Look-ups in named tables: a row name and a column name give one cell, copied from the table.

sunef
|  | futobon | fezi | dibed | zokolan | nagi | vesal | viru |
|---|---|---|---|---|---|---|---|
| kidefu | 8 | 48 | -16 | 59 | 80 | -31 | 36 |
| vova | 67 | 65 | -19 | -55 | 19 | -25 | -16 |
| retovi | 74 | -57 | -11 | 41 | -18 | -71 | -1 |

nagi of vova: 19
fezi of vova: 65
viru of vova: -16
dibed of retovi: -11
futobon of vova: 67
nagi of retovi: -18
vesal of kidefu: -31
futobon of retovi: 74
nagi of kidefu: 80
viru of kidefu: 36
zokolan of kidefu: 59
fezi of retovi: -57
futobon of kidefu: 8
zokolan of retovi: 41
fezi of kidefu: 48
dibed of vova: -19
zokolan of vova: -55

Table gapo
         dinile  gofur  kovib  ropa
tero        177     94     81   170
lalog        25    173    171    49
rukubep     223     61     64   220
defe         27     51    163    37
gug         164     50    111   198
kud          73     63    161    87

What is the ropa of tero in gapo?
170
What is the dinile of tero in gapo?
177
What is the gofur of lalog in gapo?
173
What is the ropa of defe in gapo?
37
What is the kovib of rukubep in gapo?
64
What is the dinile of kud in gapo?
73
What is the kovib of kud in gapo?
161
What is the dinile of gug in gapo?
164
What is the dinile of rukubep in gapo?
223
What is the gofur of tero in gapo?
94
What is the gofur of rukubep in gapo?
61
What is the gofur of defe in gapo?
51
What is the ropa of gug in gapo?
198
What is the gofur of gug in gapo?
50
What is the kovib of tero in gapo?
81
What is the dinile of defe in gapo?
27
What is the ropa of rukubep in gapo?
220
What is the kovib of lalog in gapo?
171
Row with the largest kovib: lalog

kilam:
|  | zokesam | tugodo | zik | luki |
|---|---|---|---|---|
| fepabe | 598 | 640 | -3977 | -4306 |
| gel | -4939 | -4514 | -437 | 423 |
| lebe | 914 | -1516 | 5436 | -4287 |
| mapi | -1723 | -3130 | 2684 | -1913 |
| por | 3701 | -899 | 7804 | -4010 |
| nubel | -3535 | -1512 | -8796 | 521 |

What is the tugodo of nubel in kilam?
-1512
What is the zokesam of nubel in kilam?
-3535
What is the luki of lebe in kilam?
-4287
What is the zokesam of mapi in kilam?
-1723
What is the zokesam of gel in kilam?
-4939
What is the luki of fepabe in kilam?
-4306
What is the zik of lebe in kilam?
5436
What is the luki of nubel in kilam?
521
What is the tugodo of lebe in kilam?
-1516
What is the zokesam of fepabe in kilam?
598
What is the luki of por in kilam?
-4010

diti:
,galufo,zite,favaka,nor
mikono,3262,-1864,-5483,-6629
mikif,-6622,-1488,1536,6082
kineku,2706,-2480,5598,-3546
fugib,5449,-2055,-5224,-6936
sinatom,4877,-2111,-4848,-6398

What is the nor of kineku in diti? -3546
What is the favaka of fugib in diti? -5224
What is the nor of fugib in diti? -6936
What is the zite of kineku in diti? -2480
What is the galufo of mikono in diti? 3262
What is the galufo of kineku in diti? 2706
What is the favaka of sinatom in diti? -4848
What is the nor of sinatom in diti? -6398
What is the galufo of fugib in diti? 5449
What is the favaka of mikono in diti? -5483
What is the favaka of mikif in diti? 1536
What is the favaka of kineku in diti? 5598
What is the nor of mikif in diti? 6082
What is the zite of mikono in diti? -1864
What is the galufo of mikif in diti? -6622
What is the zite of mikif in diti? -1488
What is the zite of fugib in diti? -2055

falet =
,seza,tisi,nez,vuga
teg,867,471,479,486
bufir,208,716,596,569
fot,459,175,595,656
naz,277,464,558,541
faz,506,144,579,582

tisi of teg: 471
nez of faz: 579
tisi of naz: 464
nez of fot: 595
vuga of teg: 486
seza of bufir: 208
nez of teg: 479
seza of teg: 867
seza of faz: 506
nez of naz: 558
vuga of fot: 656
seza of fot: 459
tisi of bufir: 716
Row with the largest tisi: bufir

balupe:
,bom,tefupo,neguz,kop,vad
bafuviv,2600,-3531,-3898,1340,5723
nufazu,4896,-3989,623,5245,-3080
non,4865,4711,-5326,6780,5337
dar,8364,-1688,565,-6699,-3469
biv,4463,1150,-6635,9308,-4680
roru,4599,9268,4708,8702,779
fipegu,1570,2400,1437,-4601,-1618
zibedid,-798,5262,6598,2549,9105
rek,4068,7199,-5853,-6040,5884

neguz of roru is 4708
neguz of biv is -6635
tefupo of fipegu is 2400
vad of zibedid is 9105
bom of nufazu is 4896
bom of zibedid is -798
kop of fipegu is -4601
kop of biv is 9308
bom of biv is 4463
kop of dar is -6699
neguz of rek is -5853
bom of rek is 4068
bom of bafuviv is 2600
tefupo of biv is 1150
vad of biv is -4680
Row with the largest bom: dar

